The rows of R fall into several groups, which share some directions, and each row is roughly a mix of its group's hidden directions.
R, 139 rows:
[[ -8   6 -14 -56  -8  31  48  21 -23   7  11 -49]
 [-18  13   0 -26  33  -2 -30  18  48 -18  64  -3]
 [ 21  -6  -7  18  19 -43  68 -19 -13  -8 -42  12]
 [ 13  66  39 -15   0  25  -5   7 -38  25  22 -28]
 [-15 -15  -9  48 -61 -29  34  11  -8  -2 -31  24]
 [ -7  63  19   4 -17  24 -27  21 -14  -4  53 -26]
 [ -4 -15 -11 -43  14 -32 -51   1  47 -27  18  32]
 [-25 -15 -19 -60 -56  16   4 -18   8   6  39   7]
 [ 11  38  34 -25  -6   5  38 -11 -57  25 -30 -24]
 [-34  62  28 -36  -3  -2  -1  14  15 -24  25 -39]
 [ -9  -2 -24  69 -54 -12  22  24  11  -7  -6  22]
 [ -1  61  14  25  48  -1  37  20  -9 -26  21 -20]
 [ 19  34  -1   6 -19  31  25 -12 -59  34 -42 -16]
 [ -1 -36  -1  17 -27 -42 -22 -60  -8  31 -32   5]
 [  3 -23  -2  23 -31 -20   5 -42 -41  34 -55  10]
 [-11  66   4  40  33 -20 -12 -25  -9  25 -26 -22]
 [  7  17  -9 -14  41  30 -55  11  34  -2  51 -13]
 [  6 -18  -7 -28 -25  26 -53 -25 -31  41 -40   4]
 [-20  46  28 -36   6  33  -7 -38 -21  49   6  -9]
 [ -6  62  36  13  48  12  22   1 -36  10 -16 -15]
 [-15  12  35 -66  15  24  -2  -8 -36  -4   8 -46]
 [ 29  10 -29  48  47 -13 -27   5  34 -19  34 -19]
 [-41   7 -41 -35 -56 -17  24 -29   6  11  -1 -25]
 [-68  40   9  10 -31 -28 -33  -4  17 -11 -22 -10]
 [  4  -8  -1 -33 -77   8 -21 -19 -39  18  -8  18]
 [-47 -13  -9   5 -47  -7 -40  25  37 -20  37  15]
 [ 24  13   4 -19  28  49  -2  65   5 -27  31  -1]
 [ 11  -2  -5   0 -31  31  49 -10 -55  33 -21 -34]
 [  6 -10 -13   5  67  17 -24  12  34 -32  43 -19]
 [-46   9 -28 -35 -35 -55   3 -37  15   1 -14   7]
 [ 15 -19 -36   5 -16 -17 -64 -15  49   8  32   1]
 [ 19 -44 -36  15  -8 -26  -5  36  34 -45  34   8]
 [-13  32   3  31 -70  31   5  16 -39  17  -5  -5]
 [-16  71  37  -7  42  22  10   4 -31  -2   6 -12]
 [ 10  29   8   0 -32  30  20  -6 -59  37 -42 -16]
 [ 42  -5  -3  56 -11 -28 -26   6 -25  14 -51  13]
 [-27  25 -45  38  -6 -33  20  12  27 -23 -18  46]
 [-28 -45   8 -36  -4  -4 -61   0  36 -14  26  12]
 [ 10 -12  -1 -21  71 -34  21 -16  31 -36  20   4]
 [ -5  12  43  15  57   8 -12   7 -29  14 -59  -1]
 [ -6  21  34   7   4  14  66   6 -46   4 -43   1]
 [ 18  17  37 -26  29  35   3  35 -17 -11  42 -45]
 [ 40  -7 -12  55  61   5 -20  11  -9 -25 -11 -18]
 [-15   3  -4  24 -41 -33  26 -53 -26  33 -31 -23]
 [ -2  56  36 -14  16 -21  50   6 -23 -21  24 -28]
 [-12  25   0   1  28 -16 -24  21  61 -39  47   7]
 [ 30   5  24   7  49  34 -18  39  28 -23  43  -1]
 [ -7  27  11  34  17 -18  34  32  29 -38  55 -11]
 [-26 -29 -13   0  12 -51  19   5  49 -46  23  20]
 [ 39   1  23  76  18  32  18   8 -12  11   9 -19]
 [ 31 -18  36  -1   3  47  11  -1 -47  31   0 -46]
 [-17  25 -41  -5 -15  45  24  61  -2 -24  -5  20]
 [ -5 -44 -16 -52 -57  24 -16 -15   8   7  19  21]
 [  8 -19 -23  21  58  -2 -23  15  43 -36  34 -21]
 [ -2 -43 -43 -24 -29  13  42 -18 -13  30  13 -39]
 [  3 -33   3  45  -2 -38 -44 -42  16  14 -21  35]
 [-31  19  -4 -11  44 -28 -55  15  42  -5  30  -8]
 [-24  10  16 -65  11  49 -31 -16 -15   9  32  -5]
 [ 10  55  -7  28 -17  55 -21  25 -11  21  32 -19]
 [  6   7 -30  48  43 -25   3  10  51 -30  23 -18]
 [-72  19 -19 -21 -49  -4  -4  -1  -9   4 -37  -9]
 [  5  37  47  -4   6  12  10   5 -72  15 -29  -5]
 [-14  30   1   3   1 -70 -49  24  11  32   4  13]
 [-21  31  -4  26 -69  13  33  13 -37  12 -21  -3]
 [-39  16 -43 -30 -10 -46  -2  -5  43 -25  -1  32]
 [-16  25 -14 -25  11   4  -8  14  45 -27  74   0]
 [  1  33  29 -32  36  23 -10  38  19 -30  47 -19]
 [-16  34  13  13 -59  26  28  11 -53  11 -12 -19]
 [-14 -31 -23 -52 -55  13 -12  -8  22   0  40  20]
 [ 34   3   4  16  10 -20  50 -21 -40  18 -58   0]
 [ -2 -14  22 -68   6  10 -22 -30 -36  24 -35 -15]
 [-23  26  -5   4 -11  49  36  41 -14  -6  38 -43]
 [  9   3  20  14 -33  34  40  -6 -60  22 -39 -10]
 [-11 -74 -21 -10  19 -30   4 -13  36 -21 -24  21]
 [-13 -11 -27  24   0 -44 -29 -19  45 -14 -12  57]
 [-42  34 -16  42 -23  -1  62 -14  -3  11  -3 -22]
 [ 11  29  28 -16 -22  30   8  -5 -58  42 -33 -23]
 [ 21  -5  12  29 -36  -4  23 -19 -48  21 -62   0]
 [ 29   3  -2  26   5 -26  60 -17 -33  13 -53   6]
 [ 56 -27 -18  60 -29 -31  -6  10   4  -3 -18  12]
 [ 25  29  17  -5 -13  39   8  -7 -51  50 -36 -14]
 [ 45   3  37  58  38  29 -13  25  -1  -6  21   4]
 [  2   3  24 -14 -32  57 -19   1 -49  38 -21 -21]
 [  8 -18  -3 -44 -68  11 -32 -15 -34  20  14  12]
 [-42  51  25  35   9  13 -31  34  30 -27  -1   7]
 [-35  27   3 -61   5  35 -31 -20 -16   3  38 -14]
 [  1 -74  -2 -26 -46   3  -3  -6 -13  13 -37  17]
 [ 13  38  25  54  56 -15  11  14 -13  -5 -32 -15]
 [  9  23  17 -15 -27  48 -13  -3 -52  44 -28 -23]
 [-17  52  18  23  23 -49 -50   3  16  22 -13  -5]
 [-27  23  12  43  -2  50  13  53 -30  -3 -11 -21]
 [-29  60  18 -12  29   7 -31 -34  19  26  22 -27]
 [ -5  -6  12 -21  -3  40 -78  11   7  11  36 -16]
 [-32  52  23 -39  26  28 -27 -16 -40  18   1 -10]
 [  0 -65 -20 -29 -45   4  14  11  28 -27  27  11]
 [-29 -20 -20 -16 -31 -47  -2 -51  -7  22 -42  18]
 [  3  38  13  53  62 -23  19  16   1 -10 -21 -17]
 [-10 -64  13 -23   7 -50  17 -21  12 -15 -33  23]
 [  2   3  33 -68  47  13 -21 -14 -10  -2  18 -31]
 [-33  33  -1 -14  35 -28 -47  12  47   3  36  -1]
 [-29  21 -36 -38  -2  29  40  54  -4 -20  14 -12]
 [ 28  14  -3  67  53 -23   0  19  -1 -20 -18 -19]
 [-36  -4  35 -41  -1  15  51  20 -36   0 -34  20]
 [-22  25  -4  37 -25  -1  61 -14 -39  22 -27 -22]
 [ 20 -22  20  29   6  -6  -8  -3 -43  23 -75   4]
 [-13 -27  15 -60 -56  28  -5 -12 -26  16  -7  23]
 [ 66 -24  13  35  46 -20  -1 -19  18   1  21  17]
 [-19   4 -27  39 -47 -20  23 -32 -21  21 -48  17]
 [ -6  35  25 -28 -32  36  -7   3 -55  29 -15 -34]
 [-43  21 -51 -18 -15 -39  19   2  39 -24  -3  28]
 [ 32 -42 -26  58   2 -34  12  12  37  -2 -23  11]
 [  1 -15  16 -59  -2  16 -15 -29 -43  28 -45 -16]
 [ 40   2 -38  52  19  18 -36   1  33  24   3  31]
 [ 27   1 -26  64  46 -25  -3  14  28 -26   8 -18]
 [  8 -32 -16  33  15 -14 -45   2  28  -8 -30  59]
 [  9 -25   2  43  -6 -42  11 -56 -19  31 -33  13]
 [ 41   2  29 -37  55  10   3 -29 -32  22 -22 -17]
 [-10 -53   8 -32  41 -14 -30  -6  47 -21  25  13]
 [-30  -4  -4  -2 -47 -32  10 -53 -21  32 -30 -27]
 [ 48  -5 -14  -2  64  23 -42 -11  24  26   4   4]
 [  5  22  14  -7 -38  35  13  -5 -56  40 -41 -17]
 [ 68 -27  13  40  46  -2  15 -13   4   7  23  10]
 [ -9  11  20 -24 -32  56 -45  10 -33  30   5 -28]
 [ 36 -11   0  14 -55   5 -24 -18 -50  15 -42  12]
 [-26  -7  17  13 -79  24 -28  18 -27  18  -6   0]
 [ 29 -15  30 -50  41  22 -30  30   3 -16  37 -12]
 [ 23  21   8  47   5  14  -8  25 -16 -12 -50  56]
 [ 38   0  46  31  19  18  20  -1 -55  24 -10 -30]
 [ 23   2 -18 -15  79 -21  13 -15  39 -17  16   3]
 [ 26 -64  10 -36 -34  36  12  17 -21 -14   7  23]
 [-16  13  43 -17   3  16  45   5 -55  14 -46   4]
 [-53  58  28 -10 -24   2 -19  13  11 -15  10 -40]
 [ 10  13  -8  15 -22  20  68  -2 -47  23  -6 -37]
 [ 23   7  12  24 -15  67   5  36 -41  12 -32 -10]
 [-26   2  -5 -20 -42 -35  23 -44 -32  27 -35 -26]
 [ 11 -34  -7 -47 -28 -34   0 -57 -13  29  -7 -19]
 [-26   4 -16 -28  24  -2 -19  15  55 -21  62   0]
 [-14 -13 -21   7 -44 -22  25 -43 -37  33 -45  -2]
 [-12  74   1  38  14 -31 -20 -22  13  23 -12 -15]]

One row of each group comes first, with its name. Which group is each row after those in?
[ 49 -21   4  45  -1  -7 -35  -3 -36  14 -50   4] : (84)
[ 32 -45 -27 -61   1 -13  30 -25 -13  17  20 -13] : (121)
[ 10  25   9  -1 -34  33  16  -6 -56  39 -44 -16] : (88)

[  3  -4  -1 -45 -72   7 -37 -12 -24  17  13  21] : (84)
[ -5 -24  -5  14  28 -45 -50  26  57   4  -1  14] : (84)
[ 16 -10  -2 -24  77 -27  24 -16  31 -26  12   0] : (88)
[-48 -41   5 -42 -20 -35  24  -6 -11 -37 -22 -17] : (88)
[ 21  -6  41 -25  28  14  45 -28 -55  -5 -18 -18] : (88)
[ -3  22 -32  11  15  33  26  60  10 -33   8  41] : (121)
[  4  -1  59 -22  37  39  11  21 -48 -12 -16  -7] : (84)
[-18   8  22  14 -74  30 -10  17 -42  18  -9 -11] : (88)
[ 15   8  32  35  37 -20 -51  12  22 -26   6  45] : (121)
[-45 -23 -15  10 -47 -34  39   5  25 -22 -10  36] : (88)
[ 30 -39  -8  50  -9 -29  50  22  28 -13 -16  10] : (84)
